Rotation paths and how fast each direction turns (degrees per step):
Each turn is a multiple of 5 degrees from 10 to 175, or 0.
Each row of a path follows its step; steps can be skipped.
Rotation 1:
step 0: -57,29,-24,15,25,-21,8,0,12,-11,-6,-4,-39,30,-19,47,38,-13,10,-10,16,-6,-4,18,32,16,20,20,-29,13,20,-21,1,-9,25,5,-46,10,4,0,29,41,29,-3,25,-6,-19,-33,7,15,-8,-5,-6,-5,-6,2,18,-5,30,-13,9
step 1: -27,14,-7,15,-27,26,9,-7,-14,12,29,-9,-16,11,-47,-9,-3,9,-10,14,-49,-2,9,-14,6,29,-24,-7,-8,3,-14,-30,14,5,4,-31,30,-2,-2,40,10,-16,-61,4,-5,43,5,-19,13,-3,-9,-36,-17,11,3,17,-26,6,31,-38,21
step 2: -22,-7,-4,-15,-41,14,5,10,-34,39,-7,-11,1,-29,-20,-7,56,13,7,-20,2,-19,-61,-8,1,33,13,13,-6,0,18,-18,-10,-7,-17,23,-15,-21,-9,-12,8,-18,27,-5,18,13,-8,-14,5,6,-17,1,14,-6,42,-52,-9,14,-38,-18,0
step 3: -8,14,15,-22,-24,-10,-23,35,-4,3,8,-15,-57,-19,-10,5,-10,-30,-36,20,7,30,-36,19,16,20,-5,17,-33,-3,-17,-23,-19,11,1,16,-27,9,1,-27,-7,-5,-18,-10,-14,-9,-24,8,11,18,-6,8,-13,-33,-3,70,11,5,32,-33,-6
step 4: -13,14,-14,-5,-8,6,-23,-5,8,-14,7,33,-12,8,-22,-4,21,-20,18,31,-6,-44,-13,-25,25,-12,-3,-10,16,-11,10,-18,-8,15,-12,35,-29,15,-7,34,38,-36,-2,17,49,17,-14,-8,42,14,-1,-36,20,1,-58,-19,-2,13,30,2,13
step 5: -21,20,-15,23,25,12,-20,-14,-16,7,-9,-35,-17,39,19,7,40,-8,-18,-5,-19,20,-53,25,11,5,27,40,-24,19,7,-9,-1,-19,8,-17,6,25,12,23,26,8,-34,-27,-4,36,-1,-29,-3,-1,-18,-8,-24,-44,22,-25,-14,-4,2,-6,20
step 6: 9,8,-2,-16,-27,-9,36,7,-15,17,5,20,-30,-31,-51,13,24,-12,-5,-22,-8,20,-6,1,31,48,-24,-23,-32,-14,-27,-34,-10,-23,-3,-27,-21,1,-28,28,-5,-8,-9,27,31,23,14,11,-4,19,-16,-1,-16,13,10,-9,30,-31,15,-16,33
step 7: -8,14,-36,-25,-3,18,-12,5,-14,27,24,-32,-43,-5,-33,17,29,16,-27,7,-15,-13,-6,-24,-5,32,0,42,-18,-3,23,-19,24,10,-5,20,-18,-19,-26,-1,33,-15,24,-31,-6,11,-30,-13,28,-15,21,-3,35,-2,6,18,-21,31,5,7,-39
step 8: -35,11,3,40,-59,-5,-25,30,3,6,3,-4,-23,22,-22,-12,-2,21,9,21,-12,4,-22,17,-18,-2,26,22,0,1,-14,-33,-44,34,0,2,-29,1,11,-9,-13,17,-1,7,33,-4,-10,-5,11,23,-37,-52,-20,-30,10,8,10,-1,20,-17,21
step 9: -37,7,26,-21,-12,26,-25,-23,-11,-2,13,31,-12,9,-21,15,22,-41,-4,-23,-3,-41,-37,0,22,37,3,-39,-11,14,2,-28,13,-44,-3,5,-7,40,29,-12,26,-23,-29,-1,5,33,-25,-18,22,-18,-12,1,8,0,-21,4,7,11,-7,-39,-3
step 10: -22,-8,-18,-25,6,9,13,20,-2,8,-14,-34,3,27,-9,-14,51,-20,-18,13,5,30,-46,-15,30,-3,-3,38,-16,-38,7,8,-7,21,9,8,-25,-20,-27,25,16,-30,-40,7,28,27,3,29,9,19,3,13,-16,-8,24,1,-43,-13,9,-30,21
6,0,6,0,-9,8,1,4,7,3,-2,3,4,-5,3,-6,-1,2,3,7,-7,7,-3,-3,7,-6,4,-5,-1,-1,-17,2,7,3,-4,-4,-9,0,-3,11,-5,-3,-4,8,-1,-6,11,5,4,-1,-8,-19,-5,11,5,5,8,0,4,1,1 : 155
0,-3,8,4,-1,-4,-10,2,9,11,0,-6,8,1,2,-5,2,-9,-5,4,-6,-1,1,6,-18,11,3,8,0,-3,3,5,-10,-3,2,1,14,-8,2,10,5,-3,8,5,-1,5,2,-3,0,2,-11,-9,0,4,-6,-3,0,6,-2,8,3 : 115
7,1,2,7,4,-3,4,1,-3,3,3,1,6,-2,-5,-3,3,3,3,5,-6,5,11,-4,-1,-4,4,12,14,11,-3,3,0,13,6,4,-5,-2,-9,-2,7,-8,-10,4,3,13,5,-2,8,1,12,-1,3,-3,-2,-3,-5,12,-6,-6,-1 : 120
14,-2,0,-6,-4,-1,5,2,-2,-1,-7,-3,-1,-9,-14,-7,5,-9,-12,-6,4,5,1,-2,7,0,0,6,-4,-15,-4,7,-2,5,1,2,2,0,1,-13,0,0,11,-12,-3,8,8,2,4,-4,0,0,-11,5,2,-4,-3,0,-1,1,-7 : 90
-4,5,3,2,6,-7,3,-5,3,1,-9,-2,18,2,8,3,7,9,2,-5,-6,8,-8,-1,5,-1,9,10,-3,-11,7,2,-6,1,-6,5,-6,-7,-7,-5,10,3,-1,-6,0,-10,-8,-4,-3,-5,-1,-3,0,-4,12,4,1,4,8,-1,-2 : 140
5,1,6,-4,-5,8,-1,-2,-4,4,-2,-9,-4,1,-2,-4,2,3,10,16,3,-2,-2,6,3,-2,-3,2,4,9,2,3,-7,8,1,1,-5,-3,3,4,3,5,-4,-19,8,-3,-2,2,-15,-10,-7,-1,0,-3,5,-8,-4,-5,-12,10,3 : 125
Rotation 2:
step 0: 17,16,-25,34,42,4,-26,-14,1,5,-3,-25,-16,-13,-13,15,-27,2,-3,8,-21,-9,-22,-30,-29,-15,8,-67,-20,-21,18,-26,31,27,-26,18,-29,-6,24,-41,6,-2,-26,-34,-22,12,-32,43,-7,-12,24,-59,0,24,-7,-43,-4,-12,-11,22,-26
step 1: -5,58,-45,7,20,40,16,-34,-21,19,-27,23,14,16,-26,-2,-20,16,-51,-4,5,-31,-2,-12,-37,14,-38,3,-32,14,-33,-18,33,-23,-15,8,5,6,12,2,-29,-14,5,20,-29,21,48,28,-9,31,24,-21,20,3,-24,-17,8,23,14,7,-41
step 2: 6,49,-45,-43,-8,27,-7,30,41,30,19,-18,-35,37,3,-15,7,8,-36,-9,-9,-30,-32,-20,-16,-12,4,-13,7,-27,-2,43,27,-3,5,-22,-15,5,6,38,16,1,-15,5,-39,5,-25,34,5,-7,-21,-11,14,17,-27,-31,26,37,-50,2,-14
step 3: -5,20,-10,-16,63,35,-5,27,-30,-39,11,-27,-3,20,15,10,-54,-20,6,-25,21,-34,-34,-34,15,1,-8,-3,-21,-16,19,-11,2,-8,-12,12,-35,-34,-23,37,25,-27,28,2,-33,2,6,15,-55,-25,29,-8,-3,25,-43,-20,9,7,16,-1,-7
step 4: -30,-11,5,-29,-22,-10,-4,6,1,-21,-35,-25,-28,0,34,35,1,-5,-12,-15,-34,-3,2,-25,-15,-27,-18,-29,-18,-2,-21,-18,34,-2,-30,19,17,0,-7,-1,-26,-55,36,49,-28,-11,-2,75,-41,19,-5,-1,7,-14,-9,-52,9,27,-13,16,-22
step 5: 13,24,11,-10,30,23,-55,-12,28,23,-24,-15,25,-8,2,16,-28,-9,-19,18,-17,-34,-8,-25,-3,-5,-27,-31,34,18,3,24,37,15,-33,4,-5,-1,14,-26,7,-6,43,-37,-25,27,-36,21,-13,6,46,-36,17,29,0,-26,18,-24,-38,50,-20
step 6: -7,25,-55,-28,44,4,22,-7,0,25,-17,21,-16,2,-6,26,-7,6,-30,-15,23,-80,2,-26,-18,-6,-40,-15,-38,47,-3,-18,-7,0,-34,15,-19,-5,-9,-11,-25,-15,2,38,-24,2,-18,11,20,-14,33,-17,52,-4,6,3,19,27,21,-8,-14
step 7: 4,43,-22,-35,0,17,15,32,18,18,65,3,-31,28,4,22,-35,-27,-2,23,-29,-13,-37,-23,-32,-33,4,-15,-39,-27,-15,-3,19,-2,-4,40,-30,-11,15,-8,-12,4,-23,-1,-19,20,-17,37,-6,33,-14,-43,9,7,15,-34,11,20,-42,13,1
step 8: 35,40,1,32,29,53,-19,-17,-21,-36,1,5,3,28,14,9,-6,-22,-46,-11,19,-17,-16,-26,-21,7,9,-36,-25,-24,21,-31,34,-21,-34,35,-13,-39,2,5,-3,8,22,14,-38,-2,36,13,-9,-41,8,-2,11,12,-38,-47,5,-8,-8,8,-24
step 9: -20,15,-35,-31,-17,11,-3,-10,46,-18,-25,-19,-13,27,6,-10,-17,51,-43,23,-17,-16,-46,-2,4,-15,-23,-9,13,6,-6,-8,26,9,17,-14,2,-8,-10,8,-35,-20,29,28,-28,-7,23,75,-40,-8,-10,-25,26,11,-3,-45,24,7,6,-28,-32
step 10: 0,25,-6,2,39,41,-9,9,23,18,3,-31,-24,-16,32,1,-63,26,2,-26,4,-49,-5,-49,-1,-14,-18,-2,42,-10,-4,15,34,0,-25,-25,-14,-4,-5,15,-15,9,-6,-21,-49,-1,-50,11,-36,1,14,-21,1,0,-29,-36,-28,-13,-12,41,4
1,9,-8,6,-13,-8,-9,11,-2,-4,6,0,8,-6,7,-8,-3,0,-6,5,5,-2,-4,4,-1,5,3,-7,-3,8,-7,5,13,-6,-9,4,9,5,6,7,14,5,5,5,2,-3,-4,-2,3,-5,-2,3,2,-3,1,0,5,-6,2,8,7 : 120
-2,2,4,-4,4,1,2,2,6,0,8,-3,12,5,-6,1,-8,3,5,4,4,7,-12,7,1,-15,6,8,-4,8,-3,4,-2,8,-1,-4,1,6,4,-13,5,0,-1,-8,-1,3,-5,0,0,4,3,4,-11,9,-7,-16,10,-6,2,1,2 : 155
1,7,4,-13,-6,0,4,-9,3,-1,8,4,-8,-3,3,-2,9,1,1,-5,-2,3,7,-13,-6,-7,1,-8,8,-1,4,5,6,-12,10,1,4,-2,0,1,4,4,-1,-8,13,0,-6,-9,-3,5,5,4,2,3,-7,-12,-1,-4,-5,9,0 : 135
-2,1,4,4,5,15,-3,9,9,3,-2,0,-4,-9,0,-7,-5,-2,4,-11,-10,7,-3,-2,4,1,-2,3,-7,-3,3,-7,10,6,5,-1,3,5,11,7,1,1,5,-8,5,4,-6,0,8,-9,0,-1,2,9,13,0,-9,-3,-12,-3,3 : 145
1,5,6,8,-4,-7,0,3,-4,7,0,-12,-3,9,1,0,-13,-1,7,0,11,3,8,-9,5,-1,8,0,-7,-6,-4,-14,-4,0,2,13,4,4,-5,-6,4,0,4,2,13,-6,-4,1,0,-1,-3,-8,-2,3,-6,-3,-6,13,-4,0,-2 : 95
4,-2,-3,7,-6,4,-5,-1,2,2,11,-2,-13,-1,-7,2,5,7,-3,2,3,1,-17,3,7,1,2,2,-9,-4,5,0,-3,-8,-1,-1,7,-1,-8,4,0,7,5,-3,-7,4,16,-1,-4,4,4,10,4,6,-9,-3,-7,9,-8,-6,8 : 60
-15,-8,11,1,-6,-6,-5,4,-5,-3,-4,-7,4,-8,-4,6,-6,0,7,0,-3,-8,2,-6,2,-6,-3,-2,12,9,5,1,-2,-2,-1,-6,9,4,-3,-4,-1,-6,2,-8,-12,-10,3,-1,-8,-9,6,0,8,-3,7,-7,-6,5,-3,3,9 : 60
Rotation 3:
step 0: -2,0,12,12,18,-4,-18,27,18,-5,-3,21,-19,-13,40,-29,5,16,-9,34,0,-32,30,6,44,-1,47,-2,-16,-7,11,-5,-38,-18,30,21,-12,-12,16,15,38,-7,1,-2,-45,-15,-6,-20,-24,-55,13,18,-2,-11,27,-7,-4,-43,-29,-17,20
step 1: -47,-11,22,-17,41,-24,-22,-8,-4,10,-1,-15,20,30,9,-15,-1,-63,32,6,6,-11,-15,-16,-34,-14,7,-23,3,-8,-32,-8,26,21,43,-13,-8,10,-20,-4,-1,44,14,35,-6,2,-10,33,3,5,-38,21,-13,-11,-12,9,10,-29,3,-31,-18
step 2: 3,9,13,-12,19,23,37,3,16,-19,4,-3,-40,-7,-24,15,9,-24,22,33,-2,4,8,-12,14,-8,-11,21,-27,-2,-5,11,-13,-26,35,5,21,-36,-18,9,21,11,-39,-8,-9,14,-76,-38,22,-19,27,-6,57,10,-13,-25,-6,-8,-17,-8,-8
step 3: -6,9,-11,4,9,-3,10,-44,-11,26,5,-73,-17,10,-5,-26,-38,7,22,-23,-6,-27,23,-13,19,0,75,-18,4,14,-6,14,-1,-27,-7,1,-8,15,-27,34,-4,24,-30,-5,-12,14,16,4,-27,-8,-3,17,-17,2,-15,21,16,-29,29,-26,11
step 4: 20,-17,-11,15,4,-5,1,1,7,26,29,2,-31,27,-29,-3,36,-3,5,40,12,1,5,-9,2,27,-47,38,-37,-9,-8,12,-15,-24,31,-44,-25,-26,-11,-16,-3,41,-7,41,-7,9,1,54,10,6,36,32,-10,-5,-3,7,-8,-20,17,26,-3
step 5: -26,8,-13,19,5,-11,19,-3,-1,3,10,-22,5,-37,-4,-6,28,50,-23,-37,27,21,-28,4,-9,3,14,30,-30,8,-5,-3,10,1,30,0,0,9,-41,21,-11,-9,-46,-3,-17,13,-9,-44,27,3,-25,-14,10,-34,0,39,-23,-42,3,-47,-3
step 6: 7,-5,-24,-15,-5,-12,-10,17,-13,19,49,-17,3,27,15,8,7,-18,53,32,-18,4,-12,-4,11,23,-21,-17,-22,26,-17,72,-19,-2,-18,-12,-21,27,-1,43,14,8,-3,-43,10,-24,18,7,26,-10,6,-3,-24,-12,4,-6,-27,-11,29,11,-26
step 7: 38,15,-8,-9,-18,-2,-20,16,18,-3,-24,-7,-53,-18,-16,5,21,14,-12,-23,6,-17,-14,-26,-16,-12,1,-16,-49,26,4,-31,-2,33,9,17,-6,-9,-18,-6,-12,7,24,9,-43,14,-23,7,41,-32,38,-21,-34,-26,27,26,20,-23,19,-7,11
step 8: -23,12,-35,9,-20,4,11,-3,24,-28,40,16,29,-18,34,-33,7,-19,30,-37,-17,-54,-14,4,-4,-29,-19,27,12,9,-19,4,12,-18,-23,-6,-38,20,-27,8,-5,26,10,-17,19,1,-17,-10,21,5,-10,55,4,-49,11,-15,-6,-12,2,-1,-4
step 9: 0,51,7,14,36,-7,0,-3,-46,20,9,25,-23,-12,5,8,5,-27,-34,39,1,-21,-5,-38,49,20,-7,-38,-4,-2,-5,8,-14,10,-10,25,-34,7,9,26,-4,-10,-2,6,-36,15,-8,15,42,-17,31,-7,18,-14,24,-1,-16,6,-41,-26,3
step 10: 25,-35,2,-17,1,15,14,-22,12,11,-13,-2,-26,-18,33,15,-37,-40,9,-26,-15,25,-26,-5,2,-31,20,26,-18,28,-31,12,36,26,6,1,-60,5,-4,11,-25,29,4,33,-16,3,-11,5,-3,14,-34,9,8,-28,-5,-6,39,26,28,-19,-14
-4,-1,-2,-3,7,12,1,-2,0,-6,5,0,2,-3,5,7,6,1,2,3,-1,10,4,1,-11,3,4,-5,6,-4,7,3,10,-3,-10,-5,-6,-7,-3,7,-11,8,-3,5,-6,10,-1,-5,-1,-8,-3,-5,-13,5,10,-5,-2,-7,-9,12,3 : 0
-16,0,2,5,-6,-2,-4,4,-4,11,-12,-2,-12,6,-6,1,-6,-1,-12,0,18,-5,-8,-2,-8,7,5,-5,6,1,-2,-10,1,0,-9,-7,1,1,-6,1,-1,0,-3,-8,-1,0,1,-4,4,-9,6,-2,-2,-2,-1,-5,-2,0,-6,-1,-7 : 175
-3,-1,2,-8,11,7,7,6,-8,-7,-2,4,-11,1,-3,-13,-17,-5,9,-2,8,0,2,12,14,-2,4,2,-8,-9,-5,-5,2,2,0,-7,7,2,-3,5,-1,0,-3,9,0,6,-1,1,-2,11,0,0,-4,1,-1,2,0,3,-7,5,-2 : 40
-6,7,4,-5,5,-2,-11,7,8,1,-9,-1,-3,-2,-4,-11,5,4,-1,-6,1,14,-4,-9,-4,-5,-8,2,-9,12,-7,4,-6,-4,1,7,-5,-6,-5,-3,-7,5,4,10,0,4,5,3,2,4,-1,3,-6,10,-8,-11,6,9,-3,1,-1 : 125
